In the data rows, the value 128 means zero.
Some points, each followed by its number:
[ 87 148 142 126 148 135 102 166 121 138 116 158 131 102 152 147 154 147 106 145 161 145 142 149 126 137 109  99 135 100 172 129] 0
[139 127 109 131 162 130 153  98 135 103 154 138 130 146 103 119 142 100 135 136 116 114 129 133 109 165 167 129 126 109  97 109] 1
[174 128 126 128 157 124 157  85 135  99 140 147 116 167 100 109  91 106 172 121 123 125 118 126 131 141 186 151 127 148  87 120] 2
[139 153 126 119 152 113 143 112 126 107 118 148 125 135 131 128 116 132 135 134 137 136 135 151 138 127 145 124 129 128 144 115] 3
[108 121 124 141 124 123 109 153 132 140 131 122 119 102 148 141 149 154 126 128 146 140 142 120 123 128 101 119 122 125 139 146] 4
[131 111 104 115  78 133 125 132 135 122 126 101 149 101 166 131 123 160 112 102 102 110 123  63 128 143 104 117 106 155 134 136] 5
[ 93 138 116  89 116 154 132 157 111 136 103 134 173 131  86 114 192 116  69 126 122 109 160 158  88 142 133 119 144  89 153 110] 6
[ 92 151 141 123 148 131 106 164 121 139 113 157 130 105 149 144 152 147 110 146 158 143 143 151 126 137 111 107 135 103 170 128] 7
[152 125 139 142 112 123 123 115 134 144 133 119 116 138 153 138  93 133 140 117 124 141 108 105 155 111 114 134 119 154 120 144] 8
[126 112 168 128  91 148 117 141 122 162 111 127 113 138 118 122  69  99 140 124 101 126  84 114 181  92 107 134 167 149 111 127] 9
[111 141 127 103 139 115 141 109 138  94 113  99 146  88 147 122 166 133  97 149 102 140 150 154 157 140 119  99 112 117 174 128] 10
[ 87  77 145 245 121  82  77 134 132 159 233  22  66  39 215 187 165 150 138 154 145 190 139 101 126 110  39 110  56 109 131 175] 11
[126 135 124 115 129 129 130 131 125 123 116 134 137 125 125 127 139 138 121 126 127 125 133 131 124 132 132 127 130 129 139 128] 12
[143 122 125 129 140 127 143 105 135 114 143 132 116 141 123 120  98 114 154 130 117 123 113 119 138 138 149 131 128 137 104 124] 13
[128 129 129 121 129 133 137 123 128 126 123 130 134 132 122 123 129 115 123 131 117 124 124 133 136 133 134 125 133 124 127 122] 14
[114 120 124 152  97 130 101 160 117 153 134 116 133 115 146 145 137 146 108 115 149 127 137 107 101 120  97 131 118 118 142 134] 15
[180 155 182 139  90 135  84 121  97 182 144 153 128 193 110 129  54  92 124 119 175 141 111 158 102  42 134 199 147 129 134 110] 16
[140 140 134 109 143 121 163 103 138 112 106 140 124 146 114 116 119 106 142 137  96 132 128 150 169 128 153 119 137 137 119 125] 17
[121 118 132 152 126 119 118 128 130 137 148 107 117 112 146 141 135 132 130 133 131 144 129 123 130 123 109 124 113 126 129 138] 18
[109 130 148 142 173 139 117 132 121 144 143 149 115 140 112 132 147  97 129 158 155 140 133 182 122 129 138 130 143  91 128 118] 19
[154 189 176  87  47 130 128 106 102 143  83 124 178 189 129  97  47  70  59 133  72 109 122 147 174  63 115 120 137 112 164  77] 20
[110 113 119 128 114 136 122 152 128 128 125 117 130 120 116 121 143 132 128 126 128 111 125 119 114 131 117 131 138 131 115 126] 21
[107 122 125 142 123 123 109 157 132 138 128 124 118 104 147 140 147 155 126 129 151 139 141 121 124 127  98 118 123 127 139 146] 22
[209 129 129 132 180 121 173  52 139  85 149 166 100 199  83 100  55  92 205 116 126 124 109 124 135 151 229 170 129 161  59 117] 23
[134 129 120 129 143 128 140 112 131 115 141 133 127 135 119 125 129 115 133 132 122 123 126 127 122 144 145 126 126 122 115 119] 24
[113 177  98  99 176 101 186 109 145  78  62 155 147 123  80 118 231 147  99 134  97 172 220 222 126 165 175  70 114  83 156 134] 25
[123 109 113 150  81 133 102 151 123 136 157 100 141 111 151 135 117 140 111 109 134 103 115  76  89 131 100 135 111 130 120 121] 26
[168 137 116 128 156 115 138 101 130 106 137 153 132 140 137 132 119 150 139 115 151 131 138 125 107 136 170 151 113 133 128 121] 27
[129 169 109  98 108 129 137 131 100 119 111 176 143 156 131 129  61 139 127 108 148 103 107 114 109 127 136 132 145 139 156  82] 28
[163 179 125  93 142 103 188  60 111  67 111 171 119 152 154 115   2 112 173 132 101 120  97 120 184 133 170 108 131 160 155  72] 29
[127 123 130 146 121 115 114 131 125 129 146 122 106 118 151 135  99 138 150 128 140 130 114 106 132 120 110 128 122 145 124 130] 30
[131 176 146 112 114 123 142 112 101 130 115 162 130 156 144 132  48  91 123 133 119 122  96 146 163 101 123 125 154 133 162  84] 31
[135 130 111 131 160 127 149 103 134 104 151 138 127 141 107 121 139 106 135 136 118 119 128 133 112 162 161 125 126 108 104 110] 32
[ 82  82 131 133  53 151 103 168 129 144 133  55 152  84 130 104 155  98  89 133  93  94 119 112 117 112  57 120 131 110 129 120] 33
[143 149 125 147 151 116 139 109 114 122 149 166 119 145 144 146  75 129 138 125 151 133 112 122 118 135 154 130 126 124 136 106] 34
[105 132 135  79  47 147  78 215 104 174  50 114 184  94 117 123 239 195  30  91 149 123 197 114  87  96  75 125 125 119 191 161] 35
[148 171 124 109 176 100 152  99 125  92 111 167 121 139 133 125 107 136 141 144 147 144 142 171 142 126 161 123 133 130 158 105] 36
[157 140 155 136 112 129 106 123 117 156 137 143 126 162 123 132  89 110 127 122 152 137 117 142 116  84 133 165 138 130 130 124] 37
[119 100 111 117 135 136 141 120 141 117 135 111 133 109 113 123 185 129 118 125  97 121 138 112 120 162 148 112 118 123 100 150] 38
[108 135 122 102 119 146 129 148 117 135 109 132 158 131  99 118 171 121  89 127 124 113 149 144 101 136 129 122 141 103 143 116] 39
[143 142 140 108  88 135 124 118 118 138 111 119 154 137 146 130 112 125  94 114 105 124 125 116 147 108 113 128 117 134 154 123] 40
[164 122 145 149 104 119 118 109 139 156 133 113 108 143 168 142  73 134 144 111 122 150  97  94 174  99 103 137 114 165 119 152] 41
[152 130 128 127 141 125 144 105 132 114 132 139 123 148 113 118 108 117 150 124 125 127 124 128 133 134 157 139 127 139 109 124] 42
[117 126 131 135 118 125 123 133 132 131 128 112 127 111 145 134 130 132 120 132 120 135 122 122 143 127 107 115 125 128 137 133] 43
[139 128 133 151 125 115 126 105 128 123 158 116 120 126 160 141  87 123 132 130 130 135 110 117 137 121 120 126 112 129 130 117] 44
[ 96 153 119  88 166 124 153 124 138  96  83 129 151  91 119 121 208 139  94 152  95 142 162 175 152 166 136  88 132 101 173 134] 45
[150 138 149 134 115 129 111 124 118 150 136 139 127 154 123 130  95 113 129 124 147 134 120 141 119  92 131 159 136 130 130 122] 46
[114 143 133 123 126 135 115 143 111 135 123 140 142 124 134 137 134 128 104 131 141 126 131 140 113 127 123 126 131 110 157 113] 47
[212 101 166 169 124 127 119  64 138 153 187 112  99 177 132 129  14  89 185 116 125 144  81 106 143  79 159 185 110 158  77 138] 48
[123 133 131 106 134 140 155 118 130 123 107 133 146 136 112 112 139  92 110 139  92 116 119 147 154 142 144 115 150 115 132 115] 49
[127 118 112 141 133 119 114 144 130 132 140 130 111 116 137 139 130 160 147 117 158 127 126  97 108 134 120 132 125 147 116 143] 50
[108 155 112  95 150 112 157 110 134  91  99 135 140 103 135 127 172 138 106 141  94 143 163 159 153 154 136  82 119 112 165 128] 51
[114 135 137 104 112 134 124 140 120 119  99 104 153 111 118 111 153 131 107 131 118 121 135 149 132 118 116 133 133 130 156 128] 52
[120  98 111 115 135 136 142 117 144 114 135 110 133 109 113 122 184 131 120 125  95 122 139 112 123 164 148 111 116 125  98 153] 53
[106 119 119 132 125 129 110 163 131 142 125 140 120 113 139 140 147 155 129 125 152 131 136 120 115 130 105 124 133 124 132 140] 54
[149 105 155 145  45 128 108 144 141 173 110  78 126 117 176 136  99 142 111 102 111 147 110  86 175  82  65 135 114 166 135 168] 55
[ 94 168 139 109 190 114 155 115 135  98  97 133 136  99 126 123 187 120 104 172 111 166 170 218 166 147 127  80 126  86 189 123] 56
[131 131 121 116 110 132 126 133 120 127 124 137 140 133 132 128 112 135 125 114 130 115 120 111 117 128 132 136 132 136 132 121] 57
[135 138 156 111 163 104 118 143 149 131  77 107 115 115 123 111 179 152 147 153 153 169 172 201 180  83 110 137 134 147 156 174] 58
[119 117 131 153 126 120 117 129 130 134 150 107 117 109 148 141 134 133 128 133 131 140 130 121 127 124 110 122 113 125 130 136] 59
[116 121 141 128 117 150 112 146 118 147 130 127 142 139 105 122 145 109 107 128 132 114 125 137 106 124 124 139 140 109 124 121] 60
New points follow, each followed by the numbers of its two nearest points above by angle, nearest first.
[131 104 108 146 128 134 119 150 131 153 156 161 104 152 110 139 104 138 167 109 153 108  89  74  92 146 152 151 158 153  66 133] : 50 13
[136 171 135 120 131 117 138 112 107 121 120 163 122 150 142 136  57 119 136 132 136 133 115 142 151 104 124 130 144 137 160  90] : 31 29
[130 132 135 124 138 121 125 131 133 128 114 124 124 125 127 124 139 134 133 135 135 138 139 147 140 116 123 131 129 133 136 139] : 58 56
[131 109 113 140 130 133 122 145 130 147 145 153 111 145 113 135 115 136 157 113 150 114 100  91 102 139 145 145 150 146  84 134] : 50 23
[135 164 134 123 130 119 136 114 110 122 121 158 123 148 140 135  67 120 134 131 135 132 116 140 149 109 126 129 140 136 155  95] : 31 29
[129 117 117 137 133 130 125 138 130 140 142 146 114 139 120 133 117 133 150 119 144 119 109 103 110 136 140 138 144 139  96 132] : 50 13
[118 154 108 110 150 115 161 122 137 100  89 143 140 125  99 121 185 139 113 130 111 149 179 181 122 149 155  98 123 101 143 129] : 25 45
[109 108 148 147  91 152  89 180 109 174 129 126 136 142 107 129 121 119 113 116 155 110 117 123  87  95 108 155 150 117 121 128] : 60 15
[ 94 137 119 101 110 134 104 185 112 122  91 125 155  93 127 121 180 165 102 128 154 117 173 151  89 117 102 126 125 114 181 124] : 35 52
[114 120 113 127  81 136 110 156 114 133 137 127 143 114 151 134 104 144 114 108 132  96 113  76  96 128 105 128 124 137 136 113] : 26 57
[137 142 125 118 132 120 146 107 123 106 127 139 125 131 137 124  85 122 144 129 116 124 116 122 146 132 141 119 126 139 134 110] : 29 13
[195  82 122 177 151 109 128  68 154 139 205  98  79 148 137 147  83 123 193 121 141 142  92  84 125 112 138 165  97 159  48 153] : 48 13
[139 123 126 128 133 127 140 112 132 119 137 131 122 137 124 122 105 116 145 129 119 123 117 121 135 135 143 130 129 134 111 121] : 13 2
[120 119 138 139 108 139 108 153 116 150 130 126 133 137 117 128 121 122 121 121 141 117 121 125 106 111 116 144 139 122 123 126] : 60 15
[135 139 132 115 141 123 156 110 135 116 109 140 125 142 116 120 122 112 139 136 104 132 129 147 159 130 147 120 135 134 122 126] : 17 14
[143 152 128 115 134 116 156  96 117  99 124 151 123 139 141 124  57 119 151 131 113 125 112 123 158 130 147 119 128 145 139 101] : 29 31
[126 122 118 137 130 123 118 141 128 132 135 129 118 119 135 135 128 151 139 122 147 127 126 106 115 132 121 133 126 140 121 138] : 50 54
[134 136 146 119 157 111 120 135 143 128  94 111 118 119 124 117 163 144 142 147 147 157 157 179 163  97 116 135 131 141 148 160] : 58 56
[125 136 124 111 129 130 130 132 125 122 112 136 140 124 124 126 143 137 119 126 127 125 136 134 124 133 133 128 131 128 143 126] : 12 6
[127 145 141 133 124 122 126 127 119 134 126 142 119 132 144 138  93 126 131 131 134 140 120 138 148 108 115 127 135 131 149 115] : 31 46
[146 153 128 111 132 115 158  92 119  95 123 147 122 140 145 121  49 117 154 128 109 125 107 121 161 131 150 116 128 151 139  97] : 29 31
[133 142 162 109 167 101 114 147 152 129  65 101 115 109 123 108 189 159 148 155 159 175 183 213 181  77 105 135 134 147 169 182] : 58 56
[133 158 133 123 129 122 135 118 113 123 122 153 125 145 137 133  77 121 133 129 132 129 119 137 144 113 126 131 139 135 149 100] : 31 29
[129 151 138 119 116 127 135 121 113 129 117 146 132 143 136 129  86 110 123 129 122 123 111 136 145 112 124 126 142 131 147 104] : 31 20
[115 156 106 105 150 115 166 123 138  99  87 144 143 127  93 119 192 136 111 131 106 147 184 188 121 149 157  96 124  98 144 128] : 25 45
[126 134 124 118 128 129 128 131 126 125 118 133 136 127 125 127 137 135 122 126 128 125 133 131 124 130 131 129 130 127 137 127] : 12 39
[102 118 117 135 121 131 105 171 131 148 124 141 120 109 143 143 152 162 126 124 158 128 139 116 111 132 100 122 133 122 135 143] : 54 22
[138 141 134 108 146 122 165 104 137 111 106 144 123 147 113 114 116 104 145 139  95 131 126 150 173 129 154 118 140 139 119 124] : 17 14
[131 135 142 120 148 116 122 135 139 128 102 117 122 121 126 120 154 140 136 141 139 150 150 165 151 106 119 132 130 136 145 152] : 58 56
[139 189 102  86  99 131 140 132  89 120 103 196 151 175 133 126  33 148 126 102 160  93  99 109 102 124 134 138 153 146 165  65] : 28 57
[118 119 139 139 108 140 108 154 117 150 129 126 132 134 117 128 122 122 121 122 143 120 123 127 106 110 116 143 139 121 125 125] : 60 15
[120 139 123 111 130 132 129 136 124 122 111 134 141 122 123 125 146 138 117 127 128 125 136 135 123 133 133 127 132 126 144 128] : 12 6
[134 135 132 119 136 126 148 116 133 121 115 135 126 139 118 121 123 114 136 134 110 130 128 141 152 127 141 123 134 133 123 126] : 17 14
[131 137 146 117 154 111 122 135 142 125  93 114 120 116 125 118 162 146 139 145 141 156 157 174 159 102 117 131 130 139 148 158] : 58 56
[147 154 136  91 161 117 197  82 149  98  86 156 116 165 101 103 114  86 155 147  69 138 128 172 210 132 176 109 147 146 113 124] : 17 14
